128 stands for zero in the data rows.
Some points, one per row:
[120 198 125  95 115 162 149 156 129 139 126 157 180 101 116 128 160 126 113 111 131]
[141 102 113 139 122 124 129  76 123 122 186 125  85 137 108 120  51 106 151 139 115]
[120 120 103 139 164 128 136 139 147 142 144 101 137 164  96 122 125 124 102 136 109]
[ 95 162 154  82 123 121 148 128 125 156  97 125 161 101 156 142 121 132 115 154 117]
[120 115 114 131  84 157 154 123 139 147 189 163  92 156 111 133  65 100 124 113 131]
[119 151 152  92 140 142 147 153 159  66 112  92 122 131 131 126 190 118 103 148 142]
[123 127 114 127 101 127 135 130 133 183  97 216 137 110 168 143 109 112 136 125 121]
[131 133 100 155 134  92 134 103 127 105  89 115  96 112 155 130  95 127 143 136 112]
[125 142  94 113 102 142 165 115 137 102 132 108 118 153 125  94 129 137 149 140 125]
[144 131 122 158 160 105 111 104  96 141 141 126 133 133 115 137  70 128 102 142 135]
[ 97 110  80 120 144 147 147 113 132 122 145  78 124 152  95 125 116 121  88 119 122]
[ 69 129 140  98 178 170 144  98 126 141 178  12 159 162  71 189 147 128 119 159 117]
[168 129 142 152 141  94 101 120  89 168 124 154 149 120 120 163 144 133 120 156 119]
[110 157 129 144 131 127 128 170 150  94 138  90 156 153 131 131 161 156 103 128 121]
[107 128 118 128 155 138 151 124 129 107 164  94 161 118 155 149 112 132 115 137 133]
[128 153 144 119 155 135 127 144 145  89 137  86 170 121 161 167 198 139  97 144  95]
[120 159 109  94 128 145 151 121 109 159 127 147 160 130  88 150  88 113 136 147 149]
[139 133 120 190 127 134 126 100  74 192 116 143 127 159 120 144  96 122 118 151 144]
Then 33 other points, each followed by its number:
[108 124 126  63  74 200 157 178 121 103 160 161 159 145 171 135 142  61 134 100 156] 0
[193 109 137 163 123 126 105 103  90 156 127 191 138  98 141 119 171 157 145 137 120] 1
[155 136  88 116  86 142 122 152  92 183  93 223 133 111 143  96  99 117 134  89 133] 2
[119 100 158 119 138  98 105 148 147 148 106  97 122 118 143 136 172 110 128 120 144] 3
[133 146 147 163 100 150  95 106  96 140 150 133 142 158  98 101 132 145 152 123 152] 4
[126 137 152 132 139 146  96 148 138 149 175 141 168 133 109 151  96 135 128  86 125] 5
[145 154 112 137 113  99 108 144 114 107 121 162 130 124 129 118 132 131 129 135 136] 6
[128 137 136 156 110 175 112 156 106 158 176 135 145 189 125 123 165 112 144 110 151] 7
[140 147 160 100  83 162 104 138 131 154 109 156 158 107 151 114 123 135 149 138 114] 8
[133 129 138 114  90 137 142 132 116 106 137 153 143 129 138 105 126 149 153 136 155] 9
[167 140 112 106  81  95 111 115 135 116  95 181 118 112 157 107 110 113 135 114 126] 10
[138 152 140 121 108 134 114 134 166  75 141 120 104 151 132 112 125 112 144 140  88] 11
[100 136  95 111  98 113 155 134 143 113 118 123 107 111 174 108 101 110 130 131 128] 12
[135 150 128 160 156  99 115 105  93 105 110 108  99 127 130 137 135 120  96 141 152] 13
[120 113  73 133 110 100 154 125 104 201  69 186 147 115 174 143  63 119 135 115 137] 14
[134 105 122 151  98 146 150 119 134 115 124 136  75 154 124 118 110  96 135 126 130] 15
[154 153 138 125 103 129 127 132 113 128 138 154 125 145 106 116 122 135 133 110 139] 16
[171  96 137 138 133 134  90 115 109 154 136 168 126 114 118 112 140 137 125 114 108] 17
[ 87 145 129 117 151 153 159 134 158 121 134 102 153 121 161 139 246 127 145 130 115] 18
[103 147 135 129 145 118 115 114 137  88  92 128 131 111 147 104 181 177 150 136  95] 19
[144 109 125 144 179 133 131 108 124 127 110  66  92 143 129 128 128 104 132 127 125] 20
[115 138 150 110 127 149 118 131 135 131 137  78 122 135 116 125 153 119 103 139 129] 21
[121  95 107 139 168 101 144 132 122 168  82 129 140  81 182 133 129 116 127 116 156] 22
[160 122  80 143 118  54 153 135 105 147  71 179  96  67 192 157  49  83 131 137 135] 23
[111 140 157  97 127 122 106 112 151  89 157 102 163  79 126 137 203 161 143 109 152] 24
[ 92 106 125 124 151 112 160  96 172 111 122 100 122 131 114 123 112 141 108 135 125] 25
[104  89 118 142 147 110 122 139 147 150  97 108 112 131 129 129 110 105 107 135 129] 26
[ 72 135 165 106 119 195  92 123 177 125 255  57 160 190  50 123 196 139 142 147 116] 27
[189 121 137 142 103 147 106 148  98 142 178 191 128 156 110 138  63 138 170  89 156] 28
[ 98 136 116 127 154 130 139 122 142 117 145  87 153 124 115 177 138 131 109 169 116] 29
[106 109 161 159 124 118  93 108 132 144 170 117 110 105 121 124 132 143 163  90 149] 30
[ 82  88 116 139 151  90 167 107 135 116 122 106  95 131 150 110  99 121 123 138 122] 31
[143 110 106 141 133 121 111 120 133 134 145 128 134 125 112 119  82 126 124 116  92] 32
Which of these numbered points is nearest to each point below, looking only along the 2 directions in which the first points spread most? Its number follows each.
[148 139  83 169 109 117 170 120  75 137 106 152  84 152 132 137  58 140 108 143 161] > 28
[113  89 106 135 131  98 146 121 164 154  73 175  98 106 142 120  86 114 113 122 107] > 17
[152 128 125 100 110 113 123 164 128 103  89 182 134  99 156 124 114 137 134 117 126] > 8
[116 116 134 115 136 137 126 128 138 146  51 119 129  73 148  97 203 156 113 104 146] > 19
[121 124 150 118 153 160 119 165 132 127 138 136 142 131 135 132 148 147 130  91 129] > 3
[150 135 140 130 122 137  83 170 130 157  84 185 176 110 158 105 152 175 127 108 110] > 8
[164 125 122  88 122 146 134 149 100 188 100 171 166 110 107  99 130 129 128 100 128] > 1
[ 91 155 132 130 172 127 155 115 156  85 150  28  87 120 122 140 187 132 113 143 107] > 27
[133 113 102 161 137  79 115 138 107 149  89 105 121 122 146 129 101 129 103  99 155] > 16
[134 136 141  83 114 119 139 141 148 132  97 123 114 115 117 132 156 108 119 114 135] > 0
[ 80 106 100 159 131  99 135  96 114 141  99  91 105 167 126 110 113 135 123 141 164] > 31
[149 139 113 162 156 105 136 118 108 108 125 119 102 103 123 132 140 103 117 121 118] > 5
[113 142 100 122 116 140 150 112 144  94 114  85 101 125 119 114 109 148 119 121 121] > 25
[106 118 124 142 155 121 158 113 142  87 158  94 119 118 129 142 122 131 132 107 134] > 25
[138 163 145 118 133 168 125 154 154  80 142 115 120 121 138 125 190 147 142  99 126] > 24
[145 130 111 163 142  93 113  92 109  94 128 104 117 124 142 104 114 150 122 130 157] > 30
[147 140 156 144 145 125 105 110 126  79 177  92 117 147 114 118 168 147 150 136 125] > 29
